In the rows, zero is written as 128.
Rotation paths and how fast each direction turns (degrees each step)
Each turn is a multiple of 5 degrees from 10 to 175, or 0.
Each row of a path follows its step; steps can be skipped.
path 1
step 0: [121 123 127 125 134 128 124 134 126 131 136 131 132 127 133 126 125 126
 134 125 127 131 132 123 123 135 122 130 127 131 139 129 125 134 131 129
 139 132 128 122 128 122 122 125]
step 1: [135 131 125 128 132 120 129 133 133 134 130 131 127 131 139 123 124 132
 137 126 126 131 120 123 133 131 132 124 122 134 129 128 130 127 127 131
 130 136 132 127 124 124 138 128]
step 3: [131 123 126 123 128 120 132 132 124 127 132 130 118 128 128 123 123 129
 121 129 118 131 120 128 130 124 133 124 128 133 130 134 131 125 115 130
 129 133 128 125 126 130 121 123]
step 4: [127 122 124 127 132 134 125 129 129 129 128 135 123 118 126 124 125 124
 128 135 132 136 123 127 132 123 120 129 133 127 126 124 131 119 127 128
 129 125 130 118 121 119 125 128]
step 5: [123 123 123 131 127 124 133 123 128 127 128 125 123 129 130 133 131 130
 128 135 130 131 117 120 127 132 128 117 124 125 129 133 139 121 130 128
 129 126 130 123 121 135 125 128]
step 6: [126 122 120 126 131 129 120 134 127 131 130 128 133 132 125 127 126 128
 130 127 131 129 137 124 131 128 125 129 129 121 137 134 130 125 129 131
 136 127 130 116 124 130 116 131]
step 7: [136 129 120 127 128 121 124 123 133 129 127 128 133 133 133 130 129 136
 129 128 134 129 124 124 136 134 129 122 125 131 132 127 127 121 123 140
 126 135 132 122 129 124 129 125]
step 8: [125 133 132 120 131 129 119 125 134 134 130 122 129 128 130 129 137 133
 132 131 126 129 127 134 136 120 121 129 126 127 134 131 131 128 127 126
 125 127 130 115 132 129 127 133]
step 9: [128 122 133 121 135 125 128 123 129 123 131 133 123 132 126 133 127 134
 127 129 121 125 126 130 126 129 133 127 128 137 139 133 128 125 121 128
 122 134 131 123 131 131 124 118]
step 10: [128 119 130 123 134 130 131 132 131 130 125 133 128 117 123 122 126 130
 134 134 129 131 129 131 133 123 120 133 126 132 135 118 129 126 132 128
 128 132 135 121 126 128 131 125]
step 11: [123 124 125 133 131 126 131 121 128 129 125 128 120 128 130 130 128 127
 138 133 126 133 121 130 124 140 129 124 123 136 130 129 135 127 135 128
 127 129 139 125 131 135 130 127]
step 12: [121 127 121 128 127 130 126 137 125 132 131 133 129 130 131 119 125 127
 132 132 119 123 133 128 129 130 123 134 127 127 133 130 130 129 129 130
 130 133 137 124 124 137 120 137]
Directions:
[128 127 129 130 128 126 129 128 129 129 126 130 128 127 128 127 127 127
 127 126 129 129 129 126 128 130 125 128 129 126 123 131 129 126 124 128
 127 128 126 126 128 130 127 129]	35
path 2
step 0: [132 135 132 139 127 124 132 131 126 131 130 126 123 130 123 122 127 126
 141 131 118 120 131 130 126 118 142 116 129 130 132 125 126 138 124 133
 124 127 125 135 128 123 123 130]
step 2: [132 128 129 135 128 132 126 134 134 126 127 126 137 130 124 123 131 114
 133 125 123 140 122 132 123 123 134 131 121 129 135 127 134 135 135 128
 119 130 124 134 135 128 138 117]
step 3: [133 126 124 125 125 136 127 129 118 133 132 125 126 135 127 132 126 111
 125 135 122 128 121 134 125 126 138 131 120 136 119 118 124 126 129 126
 124 119 128 134 130 124 126 124]
step 4: [135 134 127 132 130 131 144 129 122 135 123 127 118 125 115 122 122 121
 133 131 122 124 131 135 121 132 127 127 119 132 130 116 131 134 128 131
 127 132 130 130 129 132 134 132]
step 5: [136 130 125 129 120 129 133 122 128 137 117 128 134 129 123 118 121 118
 127 130 124 123 132 128 123 127 130 137 129 132 135 136 133 125 115 130
 125 126 135 133 123 122 128 122]
step 6: [131 131 137 127 128 135 125 131 128 124 119 133 134 126 133 116 127 120
 137 129 118 133 128 123 123 129 131 124 123 135 141 122 119 134 127 131
 128 117 132 127 123 126 129 124]
step 7: [139 136 134 123 128 128 125 130 127 135 133 124 130 132 128 121 135 120
 122 131 120 122 138 131 122 123 136 123 123 125 129 121 129 122 128 123
 127 113 129 122 132 131 132 121]
step 8: [131 129 126 131 129 122 137 131 125 134 120 131 138 126 128 117 128 130
 131 131 123 127 129 140 130 121 137 126 116 119 122 119 131 142 127 124
 124 124 125 130 124 131 129 126]
step 9: [132 130 127 129 123 137 135 128 137 136 124 119 132 129 125 126 131 120
 136 137 124 122 125 129 127 121 139 126 133 124 123 134 124 135 120 137
 120 120 128 136 130 131 127 133]
step 10: [134 124 127 126 119 138 128 135 124 132 121 124 128 125 122 121 134 127
 122 123 124 138 126 125 119 120 124 127 128 130 132 118 127 140 124 135
 122 121 128 132 134 122 136 134]
step 11: [136 129 119 131 120 127 127 125 131 129 134 121 131 129 122 127 122 114
 126 127 121 127 127 124 124 120 126 127 121 128 136 125 130 133 132 118
 111 122 132 126 135 130 128 121]
step 12: [120 127 130 130 123 125 136 124 117 127 126 123 123 132 121 121 123 118
 129 128 119 126 126 130 126 120 138 127 123 132 124 118 117 139 125 121
 131 126 134 131 126 124 126 120]
Directions:
[126 129 131 127 131 127 127 132 128 128 128 127 130 128 130 128 130 127
 127 127 128 127 127 131 128 128 133 130 127 125 128 129 129 128 131 128
 130 129 129 129 128 129 128 128]	60
[129 130 130 127 131 127 128 129 129 127 127 131 128 129 131 126 129 129
 128 127 127 125 131 128 131 127 128 128 129 131 129 127 129 129 124 129
 129 126 127 125 126 130 128 126]	45
[125 131 130 125 129 131 129 129 128 129 129 126 125 129 127 129 129 127
 128 128 128 128 130 127 127 129 128 126 131 130 127 124 126 127 129 130
 130 126 127 129 128 128 128 131]	120
path 3
step 0: [122 127 125 133 131 135 134 128 134 120 124 119 127 126 126 122 135 123
 126 128 131 127 131 125 125 134 123 128 126 136 125 122 124 129 127 122
 127 124 123 132 122 131 139 142]
step 1: [135 130 129 136 130 125 130 139 141 122 135 123 128 127 128 130 133 133
 128 125 128 130 120 129 117 122 123 129 133 135 126 121 130 132 130 125
 129 133 130 126 130 136 125 135]
step 2: [140 126 132 131 132 130 120 136 135 123 127 126 136 137 128 131 129 132
 118 129 126 126 126 134 130 135 128 132 119 132 125 128 126 130 135 132
 121 136 125 127 127 121 133 131]
step 3: [126 121 126 132 132 137 132 135 135 132 123 128 130 124 122 121 135 124
 124 129 128 126 128 128 128 127 119 128 125 137 128 131 125 122 122 128
 128 137 120 125 116 119 129 133]
step 4: [128 127 121 141 129 122 128 134 137 127 137 136 126 126 120 124 134 136
 127 129 123 125 127 130 128 127 122 130 120 128 125 125 132 122 127 119
 132 132 126 130 127 136 124 132]
step 5: [134 120 128 137 130 129 127 128 135 123 130 124 129 136 129 118 128 125
 122 127 133 127 131 133 127 128 130 134 115 123 120 124 128 131 134 124
 128 125 122 134 135 122 129 135]
step 6: [134 119 138 122 129 128 131 131 139 123 129 125 129 122 123 119 132 128
 129 129 133 119 123 124 129 124 119 126 130 134 127 123 125 129 127 131
 130 126 118 125 126 123 126 139]
step 7: [133 132 136 128 129 130 133 136 140 128 134 133 121 125 128 131 123 136
 120 123 127 127 127 133 137 133 119 131 124 127 125 122 131 127 128 125
 127 134 127 130 121 137 131 135]
step 8: [127 133 129 137 135 136 132 133 134 125 130 128 131 137 127 127 129 125
 127 123 134 125 131 138 125 127 121 137 127 128 120 125 118 125 130 131
 125 129 120 139 126 125 133 126]
step 10: [130 125 128 133 132 130 128 136 128 129 130 127 125 125 124 130 132 135
 116 126 127 129 124 131 132 140 122 122 124 123 130 118 137 125 133 121
 129 128 120 131 132 122 136 134]
step 11: [127 130 127 131 133 136 128 134 140 121 130 126 128 135 126 125 131 112
 133 127 127 126 128 135 124 132 116 121 123 128 125 120 130 131 125 124
 131 126 121 131 126 125 130 128]
step 12: [140 122 128 131 124 120 122 133 138 124 129 123 128 130 125 126 134 132
 131 133 128 132 132 124 128 125 113 129 130 127 120 117 124 127 129 126
 123 131 126 126 122 135 129 129]
Directions:
[129 125 130 126 128 127 127 130 128 129 126 128 126 130 128 128 127 130
 125 129 126 126 126 127 130 127 130 126 129 130 129 127 127 127 127 129
 127 125 129 127 128 123 128 129]	100
[129 127 128 131 129 130 127 127 129 125 130 130 130 129 129 129 124 127
 126 127 129 128 127 129 129 131 129 126 127 127 131 129 125 129 128 126
 128 127 129 130 129 127 127 125]	125
[127 125 126 131 129 128 128 125 128 129 127 128 128 130 129 126 129 129
 129 128 124 125 129 129 128 129 125 126 129 126 129 130 132 128 129 127
 128 127 126 128 130 127 127 128]	60
